Where one turn sends some rows of the set: a few examples, then the rows asked
mobaz: [ 14  -1   4  -2  11  -4 -17  16  -5  -6  -5  16  -4  -5 -12   3   4]
gezo: [ 9  3  2 -4  3 -1 -6 14 11 -7 -7 -9  5 -4 24 -7 -2]
ral: [ 23   1   0  -7  -8 -12 -13 -10   2 -15  -3  -5   2   8  -1   4   4]
rulap: [ 12  -2  -8   0   5  -9 -18   7   0 -14  -9   3  -9  -8  16   6   4]
serev: [ -3   1   4  -5   7   5 -10   6  25 -12  -6   0   8   1 -16   3   1]
mez: [ 15   5  -2  -8  -8  -2  -7 -13  25 -10 -11   7  -1  -6  -6  -6   0]
rem: [  8  11   7   6  -7   5 -15  12   4   2  -8 -16   7   1  -1  -5   5]
Mekek: [ 18  -2  -5  -8   9  -1  -2   8   0   4 -12 -10  15   0  12  -5  -3]
subob: [ 12   7   3  -3 -12 -17  -7  -7  -2 -12  -1  -1  -3  -3   0  -3  -5]
gadeg: [ 24   5  -5  -6 -13 -14 -16  -4   5 -12  -4  -3  -3   6  -2   2   2]
sovil: [ 11   2   7   1  16  -1  -4  12  29  -6 -13  -6  12  -8  -4  -4  -1]
Dakug: [ 16   1   1  -8  -2  -2  -4 -17  21 -10 -11   6   4  -4  -8  -4   1]
pima: [  6   6  13   4  -5   5 -11  15   7 -14   0 -13   3   3   6  -2   7]
gobur: [  4   3  14   6  11  -6 -25   9   7  -9  -6   7  -5  -3   1   2   8]
kenim: [ -5   3   2  -2   5   5 -10   5  22  -5  -9  -1  10  -2 -20   0  -3]
kef: [ 16  -6 -10  -4   8  -8 -14   5  -7 -13  -9   5  -5  -7  11   8   3]
besum: [ 10   4   6   5   7  -5 -29   8   7   3 -14   7  -1  -2  -7   1   9]
tum: [ 15   3   6  -4  -6 -15  -8 -13  -2 -14  -2  -4   2   3   0   1   0]
fibu: [ 16   3   2  -1   0   6  -8  10  -6   5  -7 -14  12   4  -9  -2   4]
gub: [ -2   0   0  -6   4   7  -8  12  23 -15  -3   5   5  -2 -18   3  -1]
par: [ 15   5  -5  -2   0  -2 -10  12  11   5 -14 -11   9  -2  17  -8  -2]
dugil: [ 20   1  -3 -13  -4   0  -3 -10  21 -16  -9  10   1  -4  -9  -3   0]
fivad: [ -1   0   1  -8   7   6  -4   8  16 -12  -4   5   9  -2 -21   4  -3]
vis: [ 18  -5 -14  -2   8 -10 -16   2  -7  -4 -13   2  -2  -6   8   6   4]
salu: [ 11  -2  -7   4   5 -10 -21   0   3  -9 -14  -2  -5  -6  16   6   7]
kina: [ 18  -1  -7 -11   4  -1   2  19  -2  -2  -6  -2   8  -5  12  -6  -7]
led: [ 13   2   3  -1  15  -2  -2  13  23   1 -14  -3  12 -11 -12  -5  -5]
lebe: [ 18   8  -4  -5 -16 -16 -12  -2   1 -10  -4   0  -6  -1  -4  -3  -3]
bugas: [ 17   3  -2 -10  -4  -2   0 -13  17  -9 -10   9   0  -8 -11  -7  -4]
pab: [ 14   3   4  -2  13  -1  -6  19  31 -11 -10  -2   6 -10  -4  -3  -1]
dibal: [ 13   2   3 -10  -4  -2  -1 -13  22 -17  -7   9  -1  -7  -5  -5  -1]
fek: [ 16   3   5  -5  -6   7  -7  23   1 -18   3  -6   1   2  -1   1   4]
Pek: [ 14   1   3  -7  -1   6   0  18 -12  -6   0  -6   7  -1  -8   0   0]
Pepif: [  0   0  -2  -7   7   6  -9   6  20  -6  -8   1  11   0 -23   3  -2]
Lapu: [ 15  -2   8  -3  10  -2 -23  16   5 -15  -4  12  -6   2  -4   6  10]
muzup: [ 14  -1   6  -5  17  -1   3  18  22 -12  -6   2   9 -12  -5  -1  -5]
nak: [ 14  -1   8   1  16  -4 -22   4  -3   2 -11   8   5   0 -11   4   8]
pizef: [ 19  -2  -5 -12   3   2  -4  20   9 -12  -4  -5   7   0  19  -3   0]
rubup: [ 12  -1 -10   2   8 -10 -17  -2  -3  -1 -15  -1  -3  -8  11   3   3]
nefun: [ 19  -2   1  -7  17  -1   0  16  21  -5 -11   0  13  -8 -12  -2  -3]

gezo -> par
tum -> lebe
fibu -> Pek
Where do these go?
kef -> rulap
Dakug -> bugas
led -> nefun
serev -> kenim
besum -> nak

Where one turn sends some rows of the set: a few examples, then the rows asked
feso: [  3   1  -1  13  -7 -13   5   7 -10   6   1   1  -5   1  -3   5   4   7
  10 -12  -3 -12   2]
gitu: [ -4  -2  -3  -8   4   7 -12  -8  16  -6   8  -9  10   5   9  -1 -11 -13
   8   2   1 -10   0]
Samod: [  3   3 -15  -6   6   1   1 -14  16  -5   2 -16   5  13  10   4   3  -7
   7  -5  10  -4  -6]
badi: [-10  -3  -4 -11   5   8 -12  -7  19  -9   2  -4  -4   9  12   2   1   5
   4   5   4   4 -16]
bot: [  6   3  -4  15  -6 -10   6   5 -12   7   4  -3  -5   4  -4   1   7   6
   9 -11  -2 -13   2]
Tokuf: [ -2  -5   8 -16   6   7  -4   0  -1  10  -3  -1  -1   3  11  -7   9  -3
  -3   1  17  14  -4]
makav: [  2   0 -20  -1   7   1  -2 -13  17  -5   1 -14   1   8   8   3   5  -6
   5  -7   9  -1  -4]
puge: [ -3  -2  10  11  -6  -3  -6  11 -11   3   8   3  -1  -1  -4  -2  -3   6
   9  -2  -9 -16   1]
fuf: [  0  -3   8  11  -6  -5   0   8 -10   1   0   2 -11   7  -1   0   9  19
   9  -1  -5  -4 -11]
Gufa: [ -6  -2   0 -10   4   8  -9  -8  19  -9   2  -8  -1  14  14   1  -1   3
   6   6   3   1 -15]
tubi: [  7   7  -2  -2  -8  -5   9  10  -7  -4   8  -5   8   2  20  -1   7 -11
  -4  -2 -12  12  -3]
rap: [ -1  -4   9  12  -7  -7  -3  10 -10   0   3   5  -2  -3  -3   1  -3   7
  11  -3 -10 -13   2]
gegi: [  7  -7   0 -10  10   1   3   0   1   7  -2  -7   5  -2   6  -7  11  -9
  -2  -2  22   7   3]
pir: [  2 -10   9 -10   3   8  -7  -3  -1   7  -1  -3   6  -4   8 -14   2 -13
  -1   2  13   8   6]
gobuk: [ -8  -3  -6  -6   3   9 -16  -9  14  -4   8  -7   7   1   7  -2  -9 -14
   6   1  -1  -8   2]
Laf: [  3   6   2  -7  -5  -4   7  15  -7  -5  11  -2  11  -1  19   1   5 -11
  -4   1 -12   9  -2]
Ritu: [  0  -3   7  12  -9  -9   1   6  -9   0  -2   4 -11   5   1   2   6  16
  10  -5  -8  -4  -6]
rok: [  5   4   2  -3  -5  -4   9  14  -6 -10   8  -3   9   1  20  -2   8  -6
  -4   3 -12  12  -7]

bot -> fuf
pir -> gegi
Ritu -> rap
Where do these go?
gitu -> Samod
Laf -> tubi
badi -> gobuk

Where one turn sends some rows of the set: a few examples, then the rows asked
Bab: [-16 -15   6   0  -3 -10   0  -1   8  -2  -4 -11   8  -6   2   7  -2  -9
 -14  -6  10  -7  -5   8]
dudin: [-14  -3   4  -5   4   6  -8  -6  21   3   3   3   5   5  -6   4 -11   0
   4  -2   3   7  -6  15]
rif: [ -1 -10  10   4   5   0 -14  -9   1  -2   3 -15   9  21   4   1  -1   6
  -1 -11  -5  -1  -6  11]
Sotod: [-19   5  -8   5   1 -13  -9  -2 -12 -10   0 -17   1   7 -15   9  -3   6
   1   0  10  12  -9  10]
lag: [-10  -2   6  -5   4  -8 -15   0  -4  -1   8  -8   6   3 -20  10  -2   4
  -1   9 -12  18  -1  -1]
tofip: [ -6   9  -7  -3  15  -7  -3   8   3   3 -12  12   6  11 -18   4  -4  15
   1  -5  -1  -5  -8   5]
Fep: [ -8  -8   3   9  -1  -3  -4   8 -11   7   9  -6  12   7 -11 -10   0   2
   2  10 -20   3  -7   4]
Fevu: [ -6  -4 -12   5 -16  -9  -8 -11   3  -7   2  -7   8  -9 -13   5  -9  14
 -10   9   5   7  -6   3]
Ped: [ -8  -1  -5  -1  14  -3  -6  -2 -10  10  14 -11   0  -6 -17 -19  -3   8
  -2   8  -7 -10  -5   6]
Pov: [ -3   7 -14  -2   8 -14 -13   4   8  -4  -8   9   4   3  -7   2 -12   0
   1   1  -5 -13  -3  -5]
Pilum: [-15   3   6   1   6  -7   0  -6 -14   7  15  -3   7  -3 -10 -10   0  -5
 -14   1 -10 -12  -5  10]
kino: [  8  -7 -13  -2  -6 -11 -10  -2  -1   0 -10  -1   3 -11  -8   3 -12   7
   0   6  -2 -17  -2  -2]
kiveg: [-22   1  -4   7  -1   8  -2   2  13   2  -4  -3   8 -10  -5  -8  -6   5
   7  -3   7  -9  -7 -11]
Sel: [ -8   5   6  -3  13  -5  -4   3   4   5 -11   3  -3   6   6   9  -6  -4
   6  -9  -7 -12  -8   4]
Bos: [ -9   1   3   3  -2   5   2  -1   0 -15  -8   0  -7  -6  -8  12  16   3
   4 -12   3 -10  -5   4]
nekom: [-15   0  -1  -4   2   0  -9   5 -12  15  10  -2   5  -5  -6  -6  -8  -3
   1   2 -14   6  -8  -8]
bobot: [ 11 -11   1   9   1  13   3   4   6  10  -5  -6  -4  -3  -3  -4   8   9
   3  -7  -2 -10  -5   4]
gafe: [  8   3  -2   9   2   8  -6   1  -4   0  -3 -12  -4  -7   7   2   5   2
 -17   0   1   3   7   4]
nasur: [ -7   6 -13   8   3 -11 -12 -11   4 -12   9  -5   0   2 -11 -10 -19   7
 -12   5   3  -9  -8   5]
vopav: [-13  -5  -4   1   7  13  -6 -13   6   0  -1 -13 -12  10 -18   5  -3  19
   9   4   1  -6 -11   5]
peror: [-16   3   5  -2   9  -7  -4  -8 -11  -6   8 -12   0  -5 -27   3   3  12
 -13   7  -3  -6   0  -1]
taf: [  9  -9   4   4   9 -10 -15  -6  13   0  -8  -7  -7  -4 -13   9  -7   6
   7  -7   4  -7   3   5]
buta: [-17 -10   0   7  -4  -4  -6   9  -5  -3   9  -3   3  -9 -18   4   3   7
  -7   7  -4  13   0  -9]
rozan: [ 11  -6  -4   8  -1  -8  -5   0   0   9  -8 -14  -3  -8  -3   5  -9   5
  -8   7   2  -6  11  10]
dovu: [ -5  12  -6   4  -2   8   2   2  -4   3   6 -17  12   7   4 -12  -2  -4
 -15   7  -1  -3 -10   6]
fune: [-14   7  -9  -5   8   1   5   1 -10  -2 -10   8  -7   3 -11   5   5  11
   0  -8  -2   1 -15  14]
kip: [-12  -5   0  -1  11 -12 -10  -4   1  -5  18  -5   0 -10 -20  -3   2   3
 -14   7   3   2   3  12]
laro: [  2  -1   3  -8  13   1  -8  -4   1  -3 -10   0  -4  -7  -6   2  -4  13
   3  -8   2 -22  -9  -5]
dova: [  2   2   6  12   6   3   2  -1  10  -3   1  -5  -5   3  -7   0   8  -8
   0 -13   3 -13   2  17]
mepam: [ -5   0  -8  14 -12  -2   2   2   2  13  -1 -16  11   4  -6   2  -6   5
  -8  12  -2  11  -4   3]
metup: [ -6   7  -6  11   2   1  -3  -1 -12  -4  -6  -6 -11   7 -15   1   7  -8
   3 -14  -2   5 -10  18]
Mogek: [ -3  -4   9   3   3   0   0   6   0   3 -16  -3   3  10 -14  15   8   8
  16  -6  -3  -5  -9   7]
Leful: [ -5 -13  -2   5   4  -6  -7  -3  13  -4  -7 -18  11   4 -10 -11   4   5
   9   9   3 -14  -8  11]
vek: [  1  -9  -3   5  -1   1  -6  -1  11   3  -5  -2 -12 -14   9   8   1   1
   2  -6  -3   1  -1  -2]
gake: [-21  -1   1   4  -1   6  -9 -18  -4   6   6  -5  -6   3  -2   7  -3  -1
  -5 -18   7  -9 -11  -3]
Gelo: [-13 -12   6   8   1   4   3   4  -4  -6  -8 -22   2   4  -1   4  -1  17
  -6  -5   3  -8  -2 -11]
Nazad: [ -7  11  -4   1  -1   1  -4  -4 -15 -10   6 -18  12   3 -17  -6   0   2
 -10  -5  15  -7 -10   9]
Sof: [ -8   3  -9   6  10  -2  -8   4  -5  11   4   0   8  12 -10 -10 -20  12
  -9   2   2  -6 -19   2]
miku: [ 10   3  -1  12  -1  15  -9   1 -12  -3  -3 -11   0   1 -12  -2  13   0
  -6 -10   3   3  -5   5]
Rofav: [-18  -1 -11  -1   2  -4  -8   4 -11   4  -3  -2   5   9   1   6  -7  12
  -5   5  -1  14 -22   3]

vek -> Bos
metup -> Pov
Where do these go?
lag -> kip
mepam -> Sotod
Leful -> rif

Where one turn sends some rows of the set: a few examples, then the rows asked
bifoz: [  5  10  -5  -3  16  -9  -6  16  -7   6  11   7   7  -3  -9  11 -10  -7
  13   0 -11   2  -1   7   0  -3  -9 -17   4   2  11 -15  10  -8  12   5
  -2   1   0  -6  -3   5  -5]
gok: [  3 -13   2   5 -13   8   2   2  -6   1 -15  -6  -6  -1 -12   1  -1   3
   5   7   1   7   2  -2   0  -6   2   9   4  -7 -11 -11 -11   1 -10  -6
   0  -2   7  -1   2  20  17]
muma: [ -3   1  -6   4  -4  15  -9   5   0  17  -6 -14 -14   2   8   6 -10 -16
  11   6  11  -1   8   8   3   3   5   0   4  11 -17  -1   6   7 -12   4
   4   0   0   8  -5   3  -2]
Vumuf: [ 14  -3  10  -2  -8   8  11   4   5  21   5  -4  -3  10  -2   9 -15   8
   9   7   5  -1   5  19  -9  -2   3  -3   4  11  -4 -17   5  -3   1   6
  -4   2   9  10   2  -7   7]
nimov: [  0 -19   2  -4   2   0  -1  10 -12   5 -12  -5  -6  13   6   4  -5 -15
  14  -3   9  -2   1  -1  12  -5 -15 -10  -5  -2 -16 -10  -2  -7  -3  11
   0   1  -6   4 -12 -10   1]
Deti: [ -5   5  12  -2   4  -4   6  19   1  13  -6  -5  -7  17 -13  10  -8  -1
  10  -1   8  12   0   1   3  -3 -19 -11 -11   3   1  -8  -4  -5 -18  11
   1  14   8   1  12  -7   1]
lofa: [  6  22 -11   5  11  -7  -9  20 -12   3   8  -1  -1   1  -8   8   0  -8
  17   0 -13  -7   1  10  12  -5  -3 -15   4  -2   8 -16  14  -1   0   5
  -3   4  11  -5  -5  12   1]
Revik: [ -9   3   3   1  14   7 -11  12 -10   0  -6   9   4   9 -11   7  -8   7
  -7  -5   0  -1   5   0  14   4  -4  -6   6  -2   3 -15   8 -10   8   2
  11   8  12   6  -1  22   6]
Sazip: [ -5 -12  -6  11 -12   2   6   0  -3   2  -5  -1 -10  18 -10  13 -14   1
   3  -2   5   0   3  -1   7 -10  -1   6  -2  -1 -17  -7 -12  -7   2   7
  -3   1  15  -4  -7  17  13]
sozu: [ 14  15  -1   6   7  -6  -8  17  -5   3   7  -5   1   4  -7   4 -16  -8
   8  -2  -3   0  -4   9  15  -5  -5 -10  -3  -1  21 -11  21  -3   6  -1
  -8   9  13  -1  -5  14   5]
Soviz: [ -5   0   5   0  -4   2   1   4  -1   5 -19 -13   5  -2  -7   6  -8   0
   1  10  -2   6   4  -5  -7   2 -11  11  -9   1  -3  -5 -19  -3  -7   9
   2   2   2   9 -12  16  18]
Zub: [  7   8  14   4  -8  -4  17   2   5   6   2 -11  -2  10  -8  12 -10  -8
  18  17   2  -6   6  17  13  -8   2  -2   1   3   3  -4   4  -4 -12   7
  -6   3   6   4  -5 -11  23]
firu: [ 14   8   3  13   8  -2  -8  17  -8   9  -5   3   9   0  -4   3  -8 -11
   9   5 -10  -4  -1   7   4 -11   1 -10   2  10  13 -11  27  -3   6  -1
  -6   3   1   0  -6  14  -3]
fila: [  1  -1   0  -2  -6   8  -2  -5  -4  15   1 -22  -4   9   5   8 -25  -6
  12   0   4  -1  13   7   9  10 -10   6   1  -8  -3  -8   4 -12  -7   0
  -4 -10   0  11  -6  -3   7]
kegil: [  8  -7   2  -2   2   6 -13   0  -1   2  -2  -9 -12  10  -2   3  -1 -12
  12  -3  11  12  11   3  11  -1  -6  -6 -11   4  -3   3  -7  -1  -8   1
  11  12  -5  19   3  -4  -1]
bipu: [ 11  13   0   6  -3   7  13  19 -10  17  -7  -1  -7   7  -4   5   2   2
  10   9   6   9   5   8  -4   6   2  -9   2  10 -11 -10  -4  -2 -15   4
   3  11   1   8   9  -5   1]
bug: [ -6  -1  -2  12  -1  -8  11  -4 -13  -1   8 -12 -11  12 -10   9   1  -6
  -2  -1  -3   1  15  -2   6 -11  -1  14  -1   2 -14  -2 -17  -4   0   6
   2   9   1   3  -5   7  12]
gazof: [  7  -3   0  -9  -9   4  -2  -5  -9   9  -6 -17  -9   4  -8  12   3 -16
  22   3   3 -12  -1   3  21  -2  -8   5  -1  -9  -7 -11  -1  -4 -15   5
  -4  -4  -3  -3  -1  -8   6]
nemug: [ -8  -4   5  -2   4  -6   5  -2  -5  12  -5 -17  -9  -4  -6   7  -3  -9
  -4  -2  -4  -3   1  -1 -10 -12  -7  11  -5  12 -13  -6 -20   8  -2   8
  -1   2   5   0  -8  10   5]
Lonor: [  0  18 -10   2   4   3   4   3 -10   3   2   6  -7  -9 -18   9 -12  -2
  -1  -3  -4  -8   5   3  19  -2  14  -9   8   3   0  -6  -7  -3  11  -8
   9   6  10   2   1  12   1]
Nozav: [  0   4   8  -1  14  -5   3   1  -3  -9  -1  -9  11  -8 -14   2 -10  -2
  -7   2 -11 -12  -6  -6  17  -6  -8   5  -2  10  18  -2   4  -6  -1  -5
   2  -1  -1   1  -7   4   7]
lage: [ -6  10  -2   2   3  -5  -1   7  -4   9   3  -3   8  -4  -9   9 -13   4
  -2   1 -16 -23   2   1  10 -14   3   1   4  15  -5 -11   4 -11  14   6
   5  -9   1   8 -13   8  -4]
dupu: [ 20  17  -4   7  10  -5  -8   9  -3   6  -3   9   8  -8 -14  10  -8 -12
  14   7 -13   1  -1   6   7  -6  -5 -15  -6  11  13  -5  10  -7   5   1
  -3   4  -3  -1   0   6  -1]
pafe: [  1   9   8   2  14  -2  -7  12 -14  -2 -21   1   0  -2  -6  -1   3  -1
   1  -5  -6 -12 -14   4  17  -6  -5  -7  -1   9   0  -6   1  -4  -9  -6
   1  -6  11   1  -7  24   5]
Mupen: [ -5  -2  25   3   2 -15   9  18  -7  11  -3 -13  -8  12  -3   1  -2  -7
  16   2  -2  -1   4  11   5 -19  -9  -9   2   0  -9 -12   4  -4 -18   3
  -5  -6   5  -1   2  -7   8]

bug -> gok
kegil -> gazof
Vumuf -> Deti
Where do these go?
bifoz -> sozu
Lonor -> pafe

